The rows below come in pairs that one turn or mirror swaps. Which row does each named row swap with?
The rows were stretched afterwards, more along some directions than others.
Z_298: [-21  13  16  21 -13   1  -4  -7   2 -38   8  24  16 -19 -26   7  -9   2
  14]
Z_910: [-29  49   6  -1  35 -13 -30  10  10   7   2   5   0   6   8   5 -21 -23
  -6]
Z_15: [-28  22  38  -3  -4  -1 -14  16 -15 -11   8 -12  25  -2  -7 -13 -36  18
 -30]
Z_576: [-31  48   6   1  37 -14 -27  13  20  17 -11   5   4  -6  12  13 -22 -12
  -7]
Z_325: [  8 -31  28 -16 -20  -3   6 -24   2 -47 -11 -14 -16  15 -15  -4  14  10
 -25]
Z_520: [ 14  21  22   0 -61 -23 -10 -32  -6  12  42  -4  36   6   0 -20 -44  -3
  -3]
Z_599: [ -4   4  18 -10  18   4 -15  -9 -36 -17  25  -2 -13  49   5 -12  -7 -22
 -18]
Z_615: [ 18  13   9   2 -45 -28 -11 -36  30 -28  26  10   3  13   1   2 -20 -15
 -11]
Z_423: [ -9  16  16  13 -17   7 -22  23  22   5   2  16  14  -5  11   3 -10  28
 -15]
Z_830: [ 10  -4  10  -6 -39 -17   6 -36   6 -21  16  -8  -5   6   8   2 -12 -24
   8]
Z_859: [-22  35   8  -3  34  -6 -25   4  -5  -7  12  -3  -3  21  10  -3 -15 -26
 -15]
Z_408: [-14  11  16  10 -17 -16 -14   1  12   6 -42  15  25 -31  -7  23 -11  26
 -14]
Z_839: [  9 -51  -7  -2   6  19  22  -4 -20   8  25 -27  -6  35  19  -1  16  -5
  30]
Z_715: [ -4 -16  -5   1  29  20  21   9 -14 -14 -30  -7 -11  -8  15  19  14   2
  13]
Z_610: [ 22 -28 -25  -3 -17  22  38   0 -10 -11  -4 -11  11   7  -9   4  -1  -3
  -8]
Z_633: [  6 -48   0 -18 -10  17  22 -17 -11 -28   0 -11 -20  21  -8  10  39  -3
  -5]
Z_998: [ 30 -23 -32 -24 -24  34  29  -5 -56  35  30 -22  11  32   8 -26  11 -14
  -3]
Z_673: [ 44 -36 -22  -3 -22  29  23  -6 -43  46  35 -30  12  55  14 -30  -7 -14
   3]
Z_48: [ -1  -5  42 -10 -21 -10  -9 -14  18 -46 -20  -4 -10   4 -22  -3   3  17
 -40]
Z_322: [ 35 -34 -31  -8 -21  35  23  -3 -56  37  35 -28  10  48  13 -29   5 -21
   6]
Z_708: [ 12  10  -3  -9 -26   0 -24  -5  16  22   3 -14  19  -5   9  -1  -1  30
 -29]
Z_737: [-14  13  27   1 -14  -7 -14   6  -8   0 -32   3  23 -22  -6  13 -16  28
 -25]
Z_321: [-13  13   2  15 -17 -17 -11  -3  13  19 -36  20  27 -31  -7  27 -10  12
   0]
Z_478: [  7 -25 -18  -2  12  22  32   4 -21 -11 -21 -10  -1   1   3   8  10  -4
   5]
Z_14: [-39  35  -1  -7  31  -1  -9  10  -1   1 -24  40   6 -21 -17  22  13  -3
 -10]
Z_618: [ 11  -9  -3 -15 -16  13  -8  -7  -1  18   8 -26  14   1   5  -2  13  33
 -19]
Z_424: [  5   5   5   8 -29 -12  -9 -15  31 -36  32  28   1  30 -15   3 -15 -14
 -21]
Z_985: [-21  46   7  -4  34 -12 -26   4  13   7   3   1  -2  11  13   4 -24 -21
  -8]
Z_996: [-52  29  29  17  24  -7 -19  21  -1   1   8  23  17 -11   4   8  -9   6
  29]
Z_943: [  6   6  18  -3 -46 -24  -9 -38  16 -24  24  -2  -1  13   2  -1 -21 -25
  -1]
Z_829: [  0 -20  41   9 -34  13   0 -10 -34 -20  29 -17   9  32  -8 -32 -23 -25
   1]
Z_893: [  2 -14  15   7  15   9 -14  -4 -18  12  -5 -20   3  23   4   2   3  17
   6]
Z_981: [-12   5   7  -3 -21  16 -12  25  16   8   5   3  15  -4   3   1   3  26
 -25]
Z_507: [  4 -14  16   7  12  10 -14  -4 -11   0   1 -20   5  15  -4   2  -1  23
   2]
Z_107: [  7  -3  -7 -12 -19   1  15 -19 -18 -11   1  -1   8  19 -38 -19  -1 -27
 -25]
Z_376: [-21  21   0  -6   6  -8  -1  -4  -3 -12 -14  20  13  -4 -35  -3  -5 -15
 -22]
Z_352: [ 36 -35  -8 -10 -51  10  35 -19 -14  -9  41 -33  21  32 -11 -25 -25   0
 -16]
Z_295: [-53  36  18  15  30  -7 -20  23   0   9  -4  33  18 -23   6  17 -10   3
  23]
Z_526: [ 14   3  12  -4 -42 -24  -6 -35  19 -25  23  -3  -6  12   5   2 -15 -20
   3]
Z_337: [ 28  -3  17  12 -19   2 -10  -1  17  24  16 -10  20  33  -1 -18 -35   6
 -14]
Z_574: [-19   7  33  18 -20  10 -15  21   6  -8  10  11  12   3   6  -6 -16  12
  -9]
Z_639: [-24  13  13  24 -11   2  -1  -3   9 -37   3  30  12 -15 -20  11  -5  -3
  19]
Z_808: [  1  15 -26 -12 -11  21  11  -3 -20  -5  19   0  12  -8   1 -12   5 -12
  -6]
Z_193: [  3 -45  -2   1   6  18  20   0 -24   8  35 -29  -1  42  12 -10  14  -7
  36]
Z_641: [-15  -4  13  -1  20  24  -1  22  -3 -10  39 -37   3  33  12 -20 -19  -8
  -8]
Z_119: [-21  21 -13  -7  -8  19   9   2 -15 -12  16  10  19 -23 -12  -4   9  -2
  -2]

Z_829 is swapped with Z_337
Z_321 is swapped with Z_715
Z_599 is swapped with Z_424
Z_520 is swapped with Z_641

